D: 4 groups of rows, each row roughly a mix of its group's hidden directions:
D (92 x 10):
[[-46   8   9 -25  11  37 -16 -13 -12 -33]
 [ 28 -18  17   6 -21  34  39  35 -17   7]
 [ 38 -18  12 -25  51   5  23 -11  -5 -16]
 [-22 -39 -33  -3 -15  36 -17   5 -27 -20]
 [-40 -23 -40  -4 -20  24 -20  -3 -30  11]
 [-22 -50 -15 -14  18  33  -8   5   2  35]
 [ 44  -2  41  -6  30   6  20   9  11 -31]
 [ 15  21  -9  19  15 -21 -30  -2  37 -45]
 [  3 -22  22 -11 -19  26 -38 -18 -46  -3]
 [ 31  -1   4  11  22  42   1  46 -26   0]
 [ 40  -1 -18 -11  37   1 -39  30  -5  15]
 [-22   6 -23 -12  23 -26 -48   6  14  34]
 [-43   6   5 -17   6  29 -51 -19   7  -9]
 [  8 -21  14 -26 -31   9  -3 -27  53 -13]
 [-35   3 -15  -7 -11 -43 -23 -15  39  17]
 [-36   3  -9  -8  28  18 -23  15 -31  43]
 [ 17  42 -14 -15 -21 -42 -13   9 -33  -9]
 [  0 -13 -54 -13  19  42  -9  15 -14 -16]
 [ 19  14 -25 -12   7 -42   7 -21 -45  23]
 [-46  26 -12  13  37   8 -38   1  -8   2]
 [-65   0   5   2 -25  -3  16 -14   1  27]
 [-29 -41 -20 -17  10  29   3  15  21  35]
 [ 20  39  12   2 -27 -21 -30  11 -17 -40]
 [-23   2 -22 -12  25 -32  30 -21   5  44]
 [ 17 -28  28   0  -4 -20  21 -31  14 -47]
 [  2 -12  24   2 -26  30  52 -10 -30  -8]
 [ 56  13  28 -11  13  19 -28  -3 -12 -22]
 [-19 -38 -20  -5  20  14  30  -5  24  42]
 [  7 -12  12 -27   7  20 -29 -28 -50  22]
 [-18 -35  27   9  13  55 -18   3  13  -7]
 [-44 -40 -33   5 -12  23  16  17  -7 -16]
 [ 38  13  -6   6  45  21 -25  13 -21 -27]
 [ 23  24  -3  40  26  -9  26  22 -39   2]
 [-38   4  17  -4  31   3 -37 -15 -31 -28]
 [-21 -41 -33   2 -12  34  -6  14 -15 -33]
 [ 23  32 -15  -9  -5 -46   0 -14 -43   5]
 [ 26  45  31  -1  11 -32  -1 -13  14  30]
 [ 10 -18  22  -4 -27  26 -44 -12 -38 -15]
 [ -5  26  25   7  40 -16 -18   5 -50  -4]
 [-24  -7 -15  38  15  29   6 -13 -11 -49]
 [ 15   1  16   9  24 -32  36  11 -47 -18]
 [ 48  -6  17  10 -16  14  34  -3  -2 -42]
 [  8  34 -25 -25  -9 -39   2   2 -41  19]
 [ 11   8 -16  -5  20 -31  32 -31 -33  34]
 [ 25  31 -24  -9 -12 -55   4  -6 -25   1]
 [ 37 -27  13 -27  36  23  -1 -14 -27 -20]
 [ 38  -7   3 -13   1  35 -41  -3 -27 -27]
 [ 60 -13  -4 -11  20  17  -8  33 -17   8]
 [ 24  38 -11  -4  -7 -48   6 -15 -37  -1]
 [-65   3  -1  -7  -4  -2   0 -24 -16  32]
 [ 21  43  -1  -6 -19 -35 -19   2 -37 -20]
 [ 10   1 -34  30 -20  16 -21   6  39  36]
 [  7 -15  28   7   4   6  17 -34  12 -58]
 [  5   1 -49 -24  28  37 -16  -1 -25   9]
 [-16   0  -5   0  24  33 -13  39 -30  39]
 [ 22 -23  22 -16 -25  -3  16 -28  46 -23]
 [ 12 -13  13 -50 -16 -31  39  13  -9  11]
 [-23   8 -25   7   0   8 -53   9   7  42]
 [  5  35  31  16 -15 -47   4  -9  26  22]
 [  5 -21  56 -14   2 -10   0 -31 -31  15]
 [ 20  31  -6 -13 -13 -31 -28   0 -50 -11]
 [-16  17 -15  12  27  -5  17  29 -58   5]
 [ 18   4  -1   6 -20 -38   0 -21  46 -36]
 [-23  12  36 -19  31   1 -14 -15 -35 -34]
 [ 29  40  19  13 -11 -27 -12 -13 -28 -35]
 [ 23  34  31  16 -12 -10 -20  -7 -22 -45]
 [ -3  26 -14  30  28  -9 -27  23 -36  31]
 [ 16   5   9 -54 -24 -12  19  17  11  37]
 [ -2 -25 -30  -1  19 -17  41 -19  16  40]
 [ -6  22 -28  54  14  30 -26   8  -1  11]
 [-17  10 -20  -2  39   2 -46  27  -4  30]
 [ 14  29  38   9   1   6 -23 -13 -44 -29]
 [ 13  33  38  10  -5   6 -25  -7 -37 -35]
 [ 17  -3  13  14 -25  36 -27  27  -3 -45]
 [ -7 -20  -3 -14 -30  27  -6 -25  54 -15]
 [ 39  17  40   6 -18  17 -37   5  -9 -24]
 [  3  25  -7  24  28 -18 -13  27 -43  31]
 [-46 -31 -43  -2   7   7  31   8   0   7]
 [-12 -24  10  20   0  25  16   7  61 -12]
 [ 44 -11  42  -1  18   4  12   7   9 -41]
 [ 59 -15  14   0 -14  18  31  17  -8 -20]
 [-24  -4   6  28 -59 -23 -23  -4   6  -6]
 [  4   5  19  13 -41  33 -42  16 -16 -22]
 [-25  21 -21  11   6  26 -53   6   6  31]
 [ 24   6 -26  29  -5 -22 -11  24   5  53]
 [-29  30  -4  18  23  37 -44  -3 -11  -1]
 [ -1  -1  18  13 -37  -6  41 -30  13 -39]
 [ 23  -5  23  15 -22  25  46  -5 -11 -38]
 [-21 -27 -27  -3 -26  34 -33  -1 -34  -8]
 [ 30  29  24  19   5 -21  -1 -31 -37 -25]
 [ 50   7   1  14  27  25 -10  30  -9 -31]
 [ 12 -25  14 -48 -21 -41  21   4   5  15]]

the two rows of each list that fit no group, in list order (the others fit one group, some only roughly):
  Z250: [-30   9  -8   0   5  14 -65 -13  15  16]
  Z969: [ 51  13  38 -18  35  10   3  -5   2 -13]
  Z872: [-17  36   3  17  10 -25   2  16 -54  17]
  Z934: [-25  33  -4  31  23 -18  10  37 -33   3]
  Z735: [-21  26 -33  19   3  37 -29  18  -2  31]
  Z270: [-13  23 -62   3 -17  -3 -29  -3   2  20]
  Z520: [ 24  26  37  27 -21  -6  -3  22  32 -27]
  Z172: [-21 -22  17 -21  -7   2   0 -38  17 -51]
  Z533: [ 15   3  -2  28  -8 -25  32  -7  54 -20]
  Z501: [ 20  10  17  33 -14 -15  12  -7  42 -42]
  Z322: [-11  30 -38  29   5  33 -23  21  -6  26]

Z872, Z934
  Z382: [-29  40 -27   5 -13 -27  -2  -6  13  42]
  Z628: [ -9 -18 -13  30 -15   5  23  32  32 -42]
  Z221: [-22  -5  20  24  20   8 -32 -33 -10 -44]
  Z97: [ 38  17  63   1   1 -15  -1  -9   6  -7]
  Z607: [-14  -5 -11  -5  20   6 -26  40  -3  54]
  Z209: [-47 -22 -32  23 -42   3  -4   7   3   1]
  Z810: [-17  14 -38  26 -18  14 -26  19  40  19]
  Z424: [ 37  20  59   8  -2 -21   3  -1  17 -10]
  Z297: [-23 -17  24  18 -23  27 -11 -16  45 -26]
  Z539: [ 18 -22  35 -26  -5 -50  10 -23   8 -14]

Z810, Z297
  Z861: [-28   4 -51 -11 -10   8 -22  -6 -26  36]
  Z655: [-23 -38   2 -14  33  22  26 -24  32  11]
  Z860: [ 49  -6   4   1 -21 -26   3  -5  37 -33]
  Z36: [-17  20   8  34  31  29 -14 -15 -21 -40]
  Z953: [ 22 -23  10  -4   4 -41  49  14 -20 -17]
  Z92: [ -2  -1  23   9   7 -18  54 -14   0 -45]
  Z350: [ 40  14  45 -20  15   0 -25 -21 -19  13]
  Z819: [ 13 -25 -18 -12  -3  46 -29   1 -35 -26]
  Z200: [-34   2 -10  -2  14  28  30   0 -29 -46]
  Z88: [  6 -10   5 -16 -29 -30  24 -55   9 -14]

Z655, Z92
  Z704: [ 30  42  31  19  -9 -24  -1  11  35  -7]
  Z989: [-25  -4  20  14  22  11 -40 -32  -4 -40]
  Z380: [-15   3 -12   3  18  18 -29  54  -6  36]
  Z862: [-36  -4 -62   1 -11   9 -19   1  -9  17]
  Z804: [ 26  28  41 -15  19 -23  -1 -25  -5  35]
  Z488: [ 20 -27   2 -36 -37 -18  30  -4  31   3]
  Z510: [  3  39 -22   4 -14 -31 -18  23 -39 -23]
  Z317: [ 40   7  61  -3  16 -10  11   1   5 -13]
  Z400: [-65   5   1   3   1  13   0   2 -18  37]
  Z8: [ -2 -33   4  -7  -5  21  29  30  52   1]
  Z354: [  0  25   5  22 -13 -47  18   5  47  -4]
  Z278: [ 22  40  -1  29  17   2 -22  16 -17  43]
  Z455: [  5  -4  18  -6 -28 -10  35 -50  -4 -33]
  Z48: [ 10 -42   7 -21  27  38  12   6 -24 -28]

Z510, Z8
  Z351: [  6  34  24  -8  -8   4 -35   4 -50 -22]
  Z133: [ 37  19   5   5 -14  29 -30  23   7 -42]
  Z866: [-15 -31 -21 -33 -23  13  47  14   7 -16]
  Z173: [ -9 -36 -11 -37   6  38  30 -15   2 -25]
  Z143: [ -5  31   0  16  23   4 -53   7 -13  36]
  Z323: [ 22 -18  25 -41 -28 -18   2 -14  39  12]
  Z670: [-15   8  16  20  -6 -42  43   7  38   6]
  Z614: [-15 -35 -17   5   0  12  17  12  61   8]
  Z865: [ 14  34  17  30 -11 -54  -3  16  13   8]
  Z891: [ -2 -14 -41 -11  14 -28  26 -10  -2  49]
  Z705: [-47  15  -9 -10  26  -6 -24 -35 -30   8]
  Z727: [ -1  25  35  14 -19  21 -21  18  11 -48]
  Z537: [  6  42   7  22 -16 -37   0  10  45   3]
  Z150: [-18 -35 -22 -34 -33   9  40   5  13  -6]

Z173, Z865
  Z157: [ 15  -3 -40  -2   1 -48  33 -14  11  23]
  Z768: [  2  11  40  -8  33 -23   0  -6 -45 -26]
  Z585: [ -5 -33  -4  13  25  12  39 -23  35  26]
  Z689: [-23  33 -24  17  15  32 -33  16 -12  30]
  Z578: [ 21 -14 -10   3  -6 -19  63  19 -22 -14]
  Z516: [  1  -5   4 -11 -30 -37  17 -51  22 -19]
  Z121: [-23  26  -1  28  15 -11   5  17 -54  22]
  Z375: [ 16 -17 -24   5 -11  38 -29  16  -9 -47]
  Z315: [ -2  20  -2 -13  46 -22  34 -16   9  38]
  Z368: [-21 -37   7  22  37  32  10  12  24  23]
  Z508: [-54  -2  -2   5 -24  -8  -1  27  26  34]
  Z910: [ -4  17 -10  12  45  29 -31  33 -22  12]
  Z9: [ -5  -3   9 -13 -20 -25  18 -60  16 -25]

Z121, Z368
  Z118: [-15  21 -10  10  48  27 -34  20 -23   5]
  Z126: [-31  11  15   3   0 -46 -15 -46  15 -10]
  Z243: [-35 -11 -15 -12  29 -18  46  -6   6  33]
  Z265: [-37   7   2   2  18   9 -60 -18 -16 -12]
  Z649: [ -2 -29  -6 -14  -3  35 -34 -10 -50 -10]
  Z253: [ 14  24  41  25 -11   1 -10  -1  12 -52]
  Z40: [ 13  39 -18  30  14   2 -13  28 -16  42]
  Z979: [ 36  20 -11  -8 -28 -27   9  -5 -50   6]
  Z443: [ 10 -16  12  20  15 -12  42 -15 -13 -51]
  Z89: [-23   1 -17   2  22 -24   0  28 -54  21]

Z126, Z979
  Z478: [ -3 -12 -12   6 -17  -8 -51 -16  43  26]
  Z761: [  3  -5  -4  26 -37  17 -26  29  14 -46]
  Z93: [ 12 -21  30 -44 -13 -18  12   6 -15 -42]
  Z84: [-26 -17 -10 -28 -23  29  25 -16  18 -40]
  Z438: [  9 -21 -31   0  -2  43  -2  31  -5 -42]
  Z238: [ 18 -30  35 -27  -9 -31  22 -26   8 -25]
  Z527: [ 16 -22 -15 -10 -18 -41 -10  16  10  51]
  Z960: [  3 -22  -6 -33  33  41  -8  -8 -39  12]
  Z69: [ 16 -17  22 -25   4 -37  42  16 -29 -15]
  Z277: [ 19  22  48 -16 -31 -24  12  -5  30  10]

Z93, Z277
  Z825: [-62  12  -8   0  12  10 -14   5 -17  36]
  Z785: [ 14 -16  -7  -1 -22  39 -41   5 -23 -36]
  Z856: [-24   4 -19  -7  18 -23  -8  30 -47  32]
  Z701: [-36 -11  -4 -22  -2   4 -16  14  61  -5]
  Z663: [ -4  21  27   6  10 -50  31  -5  31  19]
  Z14: [-19   9  -5   3   1  16 -63 -16  23  23]
  Z471: [ 19  39   2  33  23   9 -31  18 -13  32]
  Z902: [-38  10 -16 -14  17 -27 -44 -28   1  20]
  Z405: [  8 -39  28 -13   5 -22  52   2  12  14]
  Z178: [ 57  -6   3  -5 -12 -17  14 -27  15 -35]
  Z38: [ 19 -18  63  -4  20   6  26  -3  -8 -15]
  Z499: [-59 -12 -29   9 -27   6  -5  -5 -12  23]

Z701, Z405
  Z528: [ 16 -37  -5  22 -22   9  13   7  51  24]
  Z391: [ 54 -25  -3   0 -43   2  15   9  11 -18]
  Z991: [-24  -2  18  19  30   8 -11 -24 -22 -51]
  Z858: [  2  22  -2  -8  17 -26 -10  30 -40  44]
  Z603: [ 47  16   2 -27  36  25 -21  -9 -22   1]
  Z936: [-43  -7  10  -8  -8  23  24  -7 -34  40]
  Z276: [ 24  -8 -28  52  -2 -28  23  17 -16  12]
  Z763: [ 50   0  13   8   9  31  20   4 -23 -37]
  Z562: [-30  20  15  21  -7   3  23 -39   3 -45]
  Z103: [ 13  -5  15  14  20  -5  48   3 -32 -41]

Z528, Z391
  Z485: [-26  -2  20  16  30   7 -22 -29 -23 -44]
  Z343: [ 35 -21 -21   4 -40 -10  27   5  36  15]
  Z256: [ 30  -2  66   6   7 -13  17   2   6 -16]
  Z298: [-20 -10 -32  -9 -20  32 -42  -4 -34  10]
  Z410: [  7 -12  10 -33 -29   9 -19 -19  53  15]
  Z131: [-25  -9   2 -48  30  21 -13 -20   9 -33]
  Z512: [ 15 -19  35  20 -32   6 -15   7  -7 -50]
  Z911: [-10  -4 -12 -12 -15  11 -50  -2  40  35]
  Z942: [  8 -29   7 -35 -35 -17  34 -12  33  -5]
  Z637: [ 56  -6   2 -12  20   7   2 -27 -19 -35]
  Z272: [  0 -19  16  -8 -54 -14  40   1  20  17]
  Z929: [  7 -37 -22   7 -34  41 -28  10 -20  -2]
  Z120: [ 18 -26  61  -4  13   4  24   3  -2 -24]
  Z28: [-45  18  -2   2   0 -29   0 -49  14 -17]

Z131, Z929
  Z728: [ 17  34  42   6 -15 -40 -17 -21  13  12]
  Z551: [  4  33  15  30 -31 -33   2   7  40 -10]
  Z922: [ 13 -28  -4 -40 -38 -19  27   0  29  12]
  Z273: [ 46 -15  18  -6 -21  10  41 -16 -15 -27]
  Z851: [ -7   9  14  13  36  -5  22   4 -49 -37]
  Z857: [ 26 -27  -3  26 -19  -1  23 -26  46 -21]
  Z713: [  2 -34  -5 -15  25  48  -6 -26 -31  11]
  Z956: [-26  15 -11   3  39  15 -35  24 -21  32]
  Z780: [  6 -20 -25 -14  -9  39 -39  -5 -38 -14]
  Z574: [ 52  10  29   0  18 -29  25  10  21   9]
  Z843: [ -5 -20 -13   1 -21  26 -34 -24  52   4]

Z713, Z574
  Z33: [ 24  32  -3  41  20   0 -11  22 -11  41]
  Z264: [  1   4 -20  22  -4  -9 -56   4  19  40]
  Z34: [-13   7   7  30  35   7   9  -6 -40 -44]
  Z355: [  0  -7 -37 -20  14 -26  20 -13 -26  47]
  Z417: [ 11  -2  21 -40   5 -28  43  18 -32   4]
  Z573: [-23  37 -12  14 -11 -38   3  -5  21  42]
  Z930: [-30 -27  29   8 -40 -30  -1 -25 -12  15]
  Z244: [-11  20 -23  10  10 -42  32   1  41  19]
  Z840: [-55  -4 -15   1 -13  -7  44  -6  -4  25]
  Z643: [-12 -28 -42 -15  14 -10  24  -5  13  46]
  Z342: [  1  -7 -24  -7  43  -3 -21  34 -36  25]

Z840, Z342
  Z148: [ 28 -11   1  15 -26  -4 -16 -20  57  19]
  Z633: [-14  16 -23  -6  34 -29 -52 -13  15   2]
  Z561: [ 10 -28  58  -3  15   6  30   7   1 -25]
  Z468: [-23 -18 -20 -30  18  14   4   0 -28  51]
  Z504: [ 23 -26  31 -23  -6 -41  28 -17   0 -25]
  Z337: [ -7 -41 -23 -26  26  27   1 -17 -38  -1]
  Z489: [-21  -4 -51  -5  -5  26 -34  -3 -30  14]
  Z776: [ -9  -4 -43  -3  24 -35  36  -9  26  15]
  Z722: [ 39  14  52 -15  14   0 -18 -22 -19   6]
  Z583: [ -2  29 -23 -22  26  -6  -6 -21 -15  53]
  Z604: [-11   2  12   0 -28 -20  28 -54  10 -30]
  Z912: [  0  -3 -54   2   1   2   2 -10  18  52]
  Z988: [-21  36   8  18  33  31  -9   2 -37 -22]
  Z707: [ 29 -22 -38   3   9  18 -12   8  34  39]

Z912, Z707
  Z616: [-10  24  16 -17 -20  17 -45  30 -29 -21]
  Z389: [ 13  -9  30  16 -10  30 -14  49  32  -7]
  Z958: [ 40  10  63  -2  12 -10  -3 -10  -8   4]
  Z219: [-34 -31 -27 -24  16  -8  18 -25 -20  32]
  Z246: [-43   2  -7   7  12  26 -11  34 -21  41]
  Z544: [ 24  19  12  19 -25  23 -17  36  15 -41]
  Z24: [ 42 -15  28 -23  20  13 -21 -25 -32 -12]
  Z280: [ 52   0 -15 -10  11  12 -10  40 -30 -12]
  Z789: [-25  22 -13  28  13  37 -49  -7   8  -3]
  Z570: [  6  32  -7 -24 -26 -16 -35  19 -43  -9]
  Z788: [ 66  -9  -1  -2  -5 -13   9  -6  14 -35]

Z389, Z280
  Z758: [  6 -21 -17 -31  -4 -33  15   9  52  17]
  Z232: [-25  35  -2 -11  23  10 -33  20 -34  30]
  Z985: [-33   1  -3  19 -18  -3  -6  48  35  28]
  Z900: [ 54   9  45  -9  16  -2 -11  -8   0 -24]
  Z582: [ 33 -38   7 -24   9  12  10 -39  17 -29]
  Z617: [ 11  41 -19  32  15  15 -18  29 -21  29]
  Z13: [-48  -4 -57   8 -12   6  -4  10   6   9]
  Z266: [-55 -28 -31   2 -18  20   3   6 -20  13]
  Z894: [ -6  14  23  27  23  31  -4 -17 -11 -52]
  Z787: [  2 -15 -46  -7   4 -31  31  -6  18  37]
  Z542: [ -9  29  -9  41  32  23 -40   6 -10  11]
  Z679: [-19  10   3   8   3 -46  33 -12  29  37]

Z758, Z582
  Z906: [ 16 -26  21 -44 -29 -19  13 -15  34  -1]
  Z348: [ 38  -3 -19 -20  16  35 -37 -10 -30  -8]
  Z924: [-30 -27 -57 -11   8  24  11  15 -12   3]
  Z418: [ 11   7 -15 -33  14 -38   5 -30 -32  32]
  Z436: [-25  -9   4  -2   5   5  17  31 -48  42]
  Z813: [ 56   5  36  -2  19  -4   3  -2  19 -29]
  Z396: [ -5 -29  13 -38 -28  -9 -21 -24  42   1]
  Z236: [ 20 -25   9  15 -14   6  24 -31  41 -37]
  Z339: [-10 -14 -42   7 -29  23 -15   7  39  28]
  Z541: [-32 -24 -54 -12  13  30  13   9 -12  -1]
  Z608: [ 31  42  43  18 -15 -21 -16  -4  15   0]
  Z665: [ 30  38   3  36  23   3 -20  22 -14  29]

Z418, Z436
  Z827: [  0  -3 -26  -1 -32 -18   0  28  56 -13]
  Z371: [ 42 -23  19   0  10  14   7   9   7 -54]
  Z229: [ 14  44   6  10 -29  14 -51   9  -9   2]
  Z271: [-10 -40  12 -35 -25 -33 -14 -25  21  -1]
  Z990: [ 22 -18  38  16 -24  33   9 -23  -6 -36]
  Z659: [-26 -28   9 -39 -15   4   8 -29  25 -36]
  Z71: [-19 -36   5 -39 -26  -7  21 -20  14 -34]
  Z715: [-12 -20 -29  18 -31  27  -5 -12  50   2]
  Z10: [ 11 -20 -51   0  25 -14  30  10  10  33]
  Z66: [ -5  28  18  10   0 -45  36   1  31  22]
  Z175: [ 27  28 -13  13 -13 -51  22  -5  24 -22]
  Z505: [ -7   5  13  20   1 -44  40   5  43  -3]
  Z943: [ 39   6  -8  12   1 -20 -23  24  44 -30]
  Z744: [-21  40 -15  15 -25 -26 -18  -8  11  42]
  Z474: [ 61 -13   9   3 -23  -9  26  14  17 -20]

Z990, Z10
